Each row has a hidden score. How much does it go up from the first row of each pair to the second? 10 means little or no change, 20 a big rise and 0 a big fall. The score is a weighted sum of the row's numbers plus the product of two more (or one squared), each taken from its middle value.
{ 0.76,  0.95, -1.29, -0.82, -1.66, -1.77, -1.63,  0.41, -1.35, -1.65}
{-0.85, -0.42, -0.02,  1.20,  0.89,  0.76,  1.06, -1.21,  0.73,  0.88} 13
{-0.97, -1.21,  1.02, -0.37,  0.67,  0.65,  0.50,  0.75,  0.27,  1.00}
{-0.16, -0.30,  0.90,  1.31,  0.89,  0.19,  1.17,  0.64,  0.15,  0.77} 10
{ 0.30,  0.04,  0.79, -0.59,  0.45,  0.76,  0.16, -0.51, -1.12,  0.54}
{ 0.65,  1.63, -1.75, -1.49, -0.66, -0.62, -1.52, -1.44,  1.54, -1.65} 10
{-0.39, -1.21,  0.10, -0.03,  0.78,  0.65,  1.06, -0.17,  0.27,  0.54}
{ 1.45,  1.29, -1.17, -1.38, -1.55, -1.77, -1.41,  0.87, -1.46, -1.65} 9
{ 1.68,  1.63,  1.37, -0.26, -1.43, -1.54, -0.40,  1.56, -1.58, -1.77}
{ 0.88, -0.08,  1.02, -0.82,  0.89,  0.53, -0.51,  1.33, -1.35, -0.15} 9
{-0.74,  0.04,  0.90,  1.09,  1.33,  1.34,  0.72, -1.32,  0.38,  0.88}
{ 0.42,  1.06, -1.75, -0.71, -0.55,  0.53, -0.40, -0.75,  1.07, -1.19} 5
{-0.51, -0.53, -1.75, -1.38, -0.22, -0.16, -0.29, -0.40,  0.38, -0.27}
{ 1.68,  1.52, -1.63, -1.60, -1.43, -1.65, -1.63, -0.40, -1.00, -1.77} 7
{ 1.57,  1.63, -1.52, -0.59, -1.66, -1.77, -1.63,  0.87, -1.35, -1.77}
{-1.31, -0.42,  0.33,  1.42,  1.11,  1.11,  1.06, -1.21,  0.84,  1.00} 11
{-0.28, -0.42,  0.56,  0.08,  1.22,  0.53,  0.72, -0.51,  0.84,  1.12}
{ 0.65,  1.18, -1.06,  1.20, -1.66, -1.54, -1.41,  0.18, -0.66, -1.65} 2
{-0.39, -0.76, -1.40, -0.82,  0.56,  0.19, -0.18, -0.98,  0.15,  0.19}
{ 0.07,  0.04,  0.90,  0.42,  0.34, -0.16,  0.05,  0.99, -0.43,  0.31} 17
{ 0.99, -0.30,  0.90,  1.20,  1.00,  0.88,  0.95,  0.99, -0.54,  0.77}
{-1.43, -1.33, -0.60, -0.82,  0.45,  0.88,  0.72, -0.05,  1.30,  0.77} 11
{-1.43, -0.30,  0.21,  1.09,  1.00,  0.76, -0.18, -1.55,  0.50,  0.65}
{ 1.34,  1.52, -1.06, -1.16, -1.43, -1.77, -1.63,  0.41, -1.35, -1.77} 9
{ 1.57,  1.63, -1.75, -1.49, -1.32, -1.77, -1.41, -0.51, -0.89, -1.65}
{ 0.53,  0.15,  0.21, -0.48,  0.34,  1.11, -0.96, -0.05, -1.00,  0.19} 12
{ 1.68,  0.72,  1.48, -0.48, -1.21, -0.85,  0.61,  1.68, -1.35,  0.42}
{ 1.68,  1.29,  1.25, -0.03, -0.88, -0.62,  0.50,  1.68, -1.23, -0.27} 10
{-1.31, -1.10,  0.79,  0.98,  0.89,  0.88, -0.40, -1.21,  0.50,  1.00}
{-0.51, -1.21,  0.79,  1.54,  1.11,  1.11,  1.17, -1.32,  0.38,  0.77} 13
{-0.97, -0.30,  0.44,  1.20,  0.89,  0.76,  0.61, -1.32,  0.61,  1.12}
{-0.62, -1.44,  0.56,  0.98,  1.22,  0.88,  1.39, -0.28,  1.30,  0.88} 11
{ 0.88,  0.15,  0.79,  1.09,  1.11,  0.76,  0.50,  0.87, -0.77,  0.77}
{-0.39, -0.53,  0.67, -0.48, -1.32, -1.08, -0.74,  1.45,  0.61,  0.42} 14
{ 0.88,  1.52, -0.83,  0.30, -1.21, -1.77, -1.41, -0.28, -0.89, -1.54}
{ 0.88,  0.83,  1.02,  0.08,  0.23,  0.19, -0.74,  1.22, -1.12, -0.50} 13
{ 1.34,  0.95,  1.25, -0.37, -1.66, -1.31, -1.30,  1.68, -0.89, -0.73}
{ 0.30,  0.83,  0.56,  0.64,  0.56, -0.27,  0.50,  0.64, -0.31, -0.04} 11
{ 1.22,  1.29,  1.14, -1.16, -0.44,  0.30, -0.96,  1.22, -1.46, -0.50}
{-0.62, -0.64, -0.60,  1.20,  0.89,  0.99,  1.06, -0.51,  1.07,  0.65} 3
{ 1.11, -0.08,  1.02, -0.71, -0.99, -0.73,  0.39,  1.45, -0.89,  0.42}
{ 1.68,  1.18,  1.14, -1.38, -0.99, -0.04, -0.18,  1.68, -1.58, -0.38} 11
{-1.55, -1.55, -1.29, -1.27, -0.66,  0.19,  1.51, -0.98,  1.65,  1.23}
{ 0.19,  0.38,  0.21,  0.42,  0.89,  1.22, -0.29, -1.21, -0.89, -0.04} 10
{-0.05, -0.64,  0.79,  0.19,  0.45,  0.88,  0.83,  0.64,  0.61,  1.12}
{-1.20, -0.53, -0.13,  0.86,  1.11,  0.53,  0.83, -0.86,  1.19,  0.54} 12
{-0.74, -0.30,  0.21,  0.86,  0.78,  0.65,  0.95,  0.52,  1.07,  0.65}
{-0.16, -0.64,  0.79,  0.98,  0.78,  0.65,  0.61,  0.18, -0.20,  0.88} 8
{-0.28, -0.08, -0.36, -0.48,  0.00,  0.07, -0.74, -0.28, -0.43, -0.27}
{ 1.68,  1.63, -1.75, -1.38, -0.99, -1.42, -1.63,  1.45, -1.12, -1.77} 16
{ 1.34,  1.40,  0.10,  0.19,  0.45,  0.53, -0.62,  1.10, -1.23, -0.50}
{-0.62, -0.76,  0.79,  0.86, -1.43, -1.08,  1.06,  1.45,  1.07,  0.88} 8
{-0.28,  0.72, -0.13,  1.31, -1.21, -1.54, -0.62, -0.86, -0.54, -0.50}
{-0.85, -0.99,  0.21,  1.20,  1.00,  0.76,  1.39, -0.17,  0.84,  1.12} 6
{ 0.19, -0.30,  0.56,  0.98,  0.56,  0.99,  0.27, -0.17,  0.04,  0.08}
{ 1.22,  1.63, -1.75, -1.60, -1.43, -1.54, -1.63, -0.17, -0.43, -1.65} 11
{-0.05,  0.27,  1.14, -0.71, -0.11, -0.39, -0.85,  0.75, -0.08,  0.08}
{ 1.68,  1.29,  1.14, -1.27, -1.32, -0.73, -1.19,  1.68, -1.58, -0.96} 8
{-1.31, -0.99,  0.90,  0.42,  1.33,  1.34,  1.06, -1.44,  0.61,  1.00}
{ 0.76,  0.38,  1.14,  1.20,  0.78,  1.45,  0.83,  0.75, -0.77,  1.00} 1
{-0.62, -0.76,  0.67,  0.98,  1.44,  1.11,  1.17, -0.75,  1.07,  0.65}
{ 1.22, -0.42,  1.37, -0.48,  1.00,  0.88,  0.72,  1.33, -1.12,  0.77} 10
{-0.05, -0.64,  0.90, -1.04, -1.43, -1.31,  0.39,  1.68, -0.43,  0.31}
{-0.28,  0.04,  1.14,  1.09,  1.33,  1.22,  0.95, -1.44,  0.27,  1.12} 10
{-0.39,  0.27, -0.13,  1.31,  0.67, -0.04,  0.83, -1.09,  1.07, -0.50}
{-0.28,  0.95,  0.56,  0.64,  0.78,  0.30,  0.16,  0.75, -0.77,  0.65} 5
{ 1.57,  0.15,  1.37,  0.30, -1.55, -0.96,  1.28,  1.68, -1.35,  0.65}
{ 1.34,  1.40, -1.52, -1.49, -1.66, -1.65, -1.63,  0.41, -1.23, -1.77} 6
{ 1.45,  1.40, -1.17, -1.27, -1.55, -1.65, -1.63,  1.10, -1.12, -1.77}
{-1.55, -1.55, -1.75, -1.60, -0.99,  1.34,  1.39, -1.55,  1.65,  1.35} 1
{ 1.22,  0.72,  0.79, -0.37,  0.12, -0.39, -0.40,  1.56, -1.00,  0.31}
{ 0.07,  0.95, -0.36,  0.86,  0.23, -0.96, -0.96, -0.63,  0.15, -0.73} 8
{ 0.88, -0.08,  0.67,  1.42,  0.12,  0.42,  1.17,  1.56, -0.43,  1.00}
{-0.16,  1.06, -1.29,  0.64,  0.00, -0.73, -0.29, -0.75,  1.07, -1.31} 15
{-1.43, -0.87, -0.25, -0.37, -0.33, -0.04,  0.61,  1.33,  1.42,  0.42}
{-1.43, -0.99, -1.63, -0.03,  0.56,  0.76,  0.83, -1.09,  1.54,  0.77} 3
{-0.28, -1.21, -0.02,  1.20,  0.78,  0.30,  1.06, -0.75,  1.19,  1.23}
{-0.85, -0.99, -1.40, -1.27,  0.00,  0.42, -0.18, -0.98,  0.50, -0.04} 6
{-1.31, -0.76, -0.25, -0.37,  1.00,  0.76,  0.05,  0.99,  0.27,  0.54}
{-1.08, -0.99, -0.02,  0.98,  0.78,  0.30,  0.95, -0.05,  1.30,  0.31} 8
{-1.31, -1.21,  0.21, -0.59,  0.23,  1.11,  1.06,  0.29,  1.42,  1.00}
{-1.55, -1.55, -1.29,  0.30,  0.12,  1.11,  1.51, -0.75,  1.54,  1.46} 3
{ 1.68,  1.40,  1.14,  0.42, -1.43, -0.96, -0.51,  1.56, -1.46, -0.73}
{ 1.57,  1.63, -1.75, -1.60, -1.55, -0.96, -1.63, -0.86,  1.19, -1.77} 6
{ 1.11,  0.27,  1.25, -1.16, -0.77,  0.53, -0.40,  1.45, -1.46,  0.65}
{ 0.76, -0.87,  1.02, -1.04, -0.22, -0.04,  0.61,  1.68, -0.43,  1.00} 13
{ 1.57,  1.52,  1.14,  0.42, -0.11,  0.19, -0.62,  1.56, -1.46, -0.96}
{ 1.68,  1.63,  1.25,  1.42, -1.10, -0.39, -0.40,  1.68, -1.46, -1.08} 7
{ 1.11, -0.76,  1.02,  0.19,  0.78,  0.07,  1.17,  1.10, -1.35,  1.23}
{-0.28,  0.38,  1.25,  0.42, -0.44, -1.31,  0.16,  1.56,  0.04,  0.77} 15
{-0.51,  0.83, -0.13,  1.31, -1.55, -1.42, -0.74, -0.98, -1.00, -0.96}
{-1.08, -1.10, -0.02,  0.19,  1.00,  0.99,  0.83, -0.63,  0.50,  0.54} 5
{ 1.57,  1.63, -1.29, -0.37, -1.55, -1.54, -1.52,  0.75, -1.46, -1.77}
{-1.08, -0.30, -0.13,  1.42,  1.22,  1.22,  1.17, -1.44,  0.84,  0.77} 12
{ 1.34,  1.63, -1.75, -0.59, -0.77, -1.65, -1.41,  0.52, -0.08, -1.77}
{ 1.34,  1.29, -1.75, -0.37, -0.55, -0.50, -0.96, -0.86,  0.61, -1.54} 4
{ 0.65,  1.40, -0.48, -1.16, -1.66, -1.65, -1.52,  0.52, -1.46, -1.77}
{-1.08, -1.33,  0.10, -0.15,  0.67,  0.88,  0.50, -0.63,  0.73,  0.42} 8
{ 1.34,  1.52,  1.14,  0.19, -0.55, -0.39, -0.62,  1.68, -1.46, -0.27}
{ 0.07,  0.04, -0.48,  0.53, -0.99, -1.65, -0.62, -1.21, -0.77, -0.85} 9
{ 1.34,  1.40, -1.17, -1.38, -1.43, -1.77, -1.41,  0.18, -1.23, -1.31}
{ 1.57,  1.63, -1.75, -1.16, -1.66, -1.77, -1.63,  0.29, -1.00, -1.77} 8
{-1.43, -1.33,  0.79,  0.64,  1.11,  0.99,  0.61, -1.44,  0.38,  1.12}
{-0.97, -0.76,  0.56,  1.54, -0.22, -0.96,  0.50, -0.86, -0.20,  0.19} 16
{ 0.99,  1.63, -1.75, -1.60, -0.99, -0.62, -1.52, -0.17,  0.73, -1.77}
{ 0.42,  0.72, -0.83, -0.59, -1.66, -1.65, -1.63, -0.17, -1.35, -1.65} 5
{ 1.57,  1.63, -1.75, -1.04, -1.10, -1.42, -1.52,  0.99, -1.12, -1.65}
{-1.08, -1.44,  0.44,  0.30,  1.11,  1.11,  0.72, -1.55,  0.50,  1.12} 9
{-0.39, -0.53,  0.79,  0.86,  1.22,  1.11,  0.50, -1.09,  0.96,  0.88}
{-0.97, -1.10,  0.33,  1.09,  1.11,  0.42,  0.83, -1.44,  0.84,  0.88} 12
{-1.55, -1.55, -1.06, -1.49, -1.32, -0.16,  1.17,  0.18,  1.65,  1.35}
{-0.05, -0.19,  0.67, -0.71,  0.00,  0.07,  0.39,  1.45, -0.77,  0.19} 15
{ 0.30,  0.95,  0.67, -1.38,  0.89,  0.88, -1.41, -0.75, -1.35, -0.27}
{-0.85,  0.83, -0.71, -0.82, -1.55, -1.65, -1.07, -0.40, -1.46, -1.42} 10
{-0.97, -1.21,  0.33,  0.42,  1.11,  1.11,  1.17,  0.29,  1.07,  1.12}
{ 0.30,  0.83,  1.14, -0.26, -0.99, -0.62, -1.30,  0.64, -0.66,  0.31} 10
{-0.85, -1.21, -0.25, -1.04,  1.00,  0.88,  0.83, -0.51,  1.19,  0.42}
{-0.28,  1.18, -0.60, -0.48, -0.88, -1.42, -1.52, -0.86, -0.31, -1.42} 14
{ 0.53,  0.95, -1.40, -1.04, -0.77, -1.08, -1.07, -0.28, -0.31, -1.31}
{-0.16, -1.10,  0.67,  0.19,  0.78,  0.76,  1.17,  0.18, -0.20,  1.00} 11
{-0.16, -1.10,  0.56,  0.64,  0.45,  1.22,  1.51,  0.99,  0.15,  1.12}
{-0.62, -0.76,  0.44, -0.26,  0.67,  0.53,  0.72, -0.75,  0.73,  0.65} 16
{ 1.34,  1.29, -1.63, -1.60, -1.66, -1.77, -1.63,  0.87, -1.12, -1.77}
{-0.05,  0.61,  1.02,  1.09,  0.67,  0.76, -0.74, -0.51, -0.43,  0.88} 7
{-1.08, -0.99,  0.10, -0.93,  1.33,  0.65, -0.29, -0.63,  0.61,  0.88}
{-0.62, -0.76,  0.21,  0.42,  0.23,  0.30,  0.72,  0.64,  1.54,  1.00} 8
{-0.28, -0.42,  0.90, -0.37,  1.11,  1.11,  0.27, -1.21, -0.54,  0.31}
{-1.20, -1.21,  0.21, -0.26, -0.11,  0.99,  1.06, -0.05,  1.07,  1.00} 6
{-1.20, -0.64, -0.48,  1.09,  1.00,  0.53,  1.17, -0.17,  1.54,  0.08}
{-0.62, -0.64,  0.56,  1.42,  1.22,  0.88,  1.28, -0.86,  0.38,  1.12} 10
{ 0.65,  1.06, -1.29, -0.82, -1.43, -1.77, -1.19,  0.64, -1.23, -1.77}
{ 1.57,  1.40, -1.75, -1.38, -1.66, -1.77, -1.63,  1.45, -1.58, -1.77} 12
{ 1.45,  1.63, -1.63, -0.71, -1.10, -1.54, -1.41, -0.51, -0.20, -1.65}
{ 1.45,  1.06,  1.37,  1.20, -0.11,  0.07, -0.40,  1.22, -1.00,  0.08} 12
{-1.20, -0.99,  0.21,  0.86,  0.89,  0.65,  0.95, -0.05,  1.54,  0.08}
{ 0.65, -0.30,  1.25, -0.37, -0.55,  0.53,  0.83,  1.33, -1.23,  0.88} 6
{-0.74, -0.42, -0.36,  0.98,  0.56,  0.88,  1.06, -1.32,  1.07,  0.19}
{-0.05,  0.83, -0.36, -0.59, -1.43, -1.54, -0.96,  0.41, -1.23, -1.54} 12
{ 0.76,  1.18, -1.06,  0.53, -1.66, -1.77, -1.63,  0.99, -0.54, -1.42}
{ 1.57,  1.52, -0.94,  0.42, -1.66, -1.77, -1.63,  0.64, -1.12, -1.77} 8
{-0.97, -0.42,  0.21, -0.82, -1.55, -1.42, -0.85, -0.63, -0.20, -0.73}
{ 0.53,  1.06, -0.94, -0.48, -1.55, -1.77, -1.41,  0.52, -1.46, -1.54} 5
{ 0.07, -1.55,  1.14,  0.08,  1.33,  0.99,  0.72, -0.40, -0.43,  1.00}
{-0.85,  0.83, -1.75, -1.60,  0.12,  0.42, -1.07, -0.86,  1.54, -1.31} 14
{-0.85, -0.76, -0.13, -0.71,  0.89,  0.19, -0.18, -0.28,  1.19,  0.54}
{ 0.07,  1.18, -1.29, -0.82, -0.11, -0.85, -0.51, -0.86,  0.50, -1.19} 7
{ 0.30,  0.49, -1.52, -1.16, -0.55, -0.50, -1.41, -0.98, -0.77, -1.31}
{ 0.30,  0.95, -1.75, -1.49,  0.00,  0.42, -1.30, -1.21,  1.65, -1.65} 15
{ 1.45,  1.06,  0.56, -0.82,  0.34,  0.99, -1.19, -1.09, -1.35, -0.38}
{-1.43, -1.55, -0.25,  0.53, -0.11,  0.76,  1.39, -0.17,  1.42,  1.23} 8
{ 1.22,  1.29, -1.40, -1.49, -1.43, -1.65, -1.63,  0.52, -1.46, -1.77}
{ 1.34,  0.95,  0.56,  0.86,  0.34,  0.42, -0.85,  0.99, -1.35, -0.50} 13
{-1.20, -0.87, -1.06, -1.04,  0.56,  0.42, -0.51, -1.21,  1.42,  0.19}
{-1.08, -1.21, -0.13,  0.75,  0.56,  0.65,  1.17, -0.40,  1.65,  1.12} 9
{-0.74, -0.08, -0.25,  0.53,  0.56, -0.16, -0.74, -1.32, -0.54, -0.27}
{-1.43, -0.30, -1.75, -1.60, -0.55,  0.30, -0.62, -1.55,  1.65, -1.54} 3
{-0.74, -0.42,  0.44,  1.42,  1.11,  1.11,  1.06, -1.21,  0.61,  1.00}
{ 1.22,  1.06,  0.90, -1.16, -0.77,  0.19, -1.30,  1.33, -1.23, -0.38} 14
{-0.28, -1.10,  1.37,  1.20,  0.89,  0.53,  1.51,  0.41,  0.27,  0.88}
{-1.43, -0.87,  0.33,  1.09,  1.22,  1.11,  1.17, -1.21,  0.73,  0.88} 9
{ 0.42, -0.08,  1.02, -0.03,  0.89,  0.99,  0.27,  0.99, -1.12,  0.77}
{ 0.76, -1.21,  0.90, -1.16, -0.77,  0.07,  0.16,  1.33, -1.00,  0.65} 7
{ 0.99,  0.61,  1.25, -0.59,  1.22,  0.88, -1.19,  0.18, -1.00,  0.54}
{-0.74, -0.99,  1.02,  1.42,  1.44,  1.11,  1.51, -0.51,  0.96,  1.12} 7
{ 0.65, -0.64,  0.90,  0.86,  1.22,  0.99,  1.28,  0.87, -0.54,  1.12}
{ 0.53,  1.52, -0.83,  1.31, -1.66, -1.65, -1.41,  0.87, -0.89, -1.42} 8
{-0.39, -0.64, -0.13,  1.31,  0.89,  0.19,  1.28, -0.75,  0.50,  1.12}
{-0.62, -0.99, -0.25,  0.75,  1.11,  0.19, -0.29, -0.63,  0.50,  0.31} 9
{-0.05,  0.95, -1.17,  0.98,  0.34, -0.73, -0.40, -0.28, -0.43, -0.96}
{-1.43, -1.33,  0.33, -1.49, -0.99, -1.31,  0.83,  1.22,  1.54,  1.12} 17
{-0.62, -0.53,  0.90,  0.19,  0.67,  0.88,  0.16,  0.29,  0.04,  0.65}
{-0.51,  0.95, -0.48,  1.20,  0.12, -0.27, -0.62, -1.32,  0.27,  0.19} 9
{ 0.88,  1.29, -1.17,  0.64, -0.33, -0.73, -1.07, -0.40,  0.27, -1.42}
{ 1.57,  1.63, -1.75, -1.49, -1.55, -1.54, -1.52,  0.52, -1.12, -1.77} 9
{-0.16, -0.30,  0.90,  1.09,  0.89,  1.22,  1.28, -0.40,  0.61,  1.00}
{ 1.22,  0.95,  0.67,  0.98,  0.34,  0.42, -0.18,  0.64, -1.12,  0.08} 9
{-0.97, -0.87, -0.25,  1.20,  0.67,  0.88,  1.28, -0.98,  1.42,  1.12}
{-0.74, -0.76, -0.25,  1.20,  1.11,  0.42,  0.72, -0.40,  0.73,  0.65} 12
{ 0.88,  0.83,  0.90,  1.20,  0.78,  0.76,  0.39,  0.64, -1.00,  0.65}
{-0.97, -0.76, -0.02,  1.31,  0.56,  0.76,  1.39, -0.28,  1.30,  0.65} 11
{ 0.53,  1.52, -0.94,  1.09, -1.43, -1.77, -1.07, -0.51, -1.23, -1.31}
{ 0.30,  0.15,  0.33, -1.16,  0.56,  1.22, -0.29, -0.98, -1.23,  0.19} 8
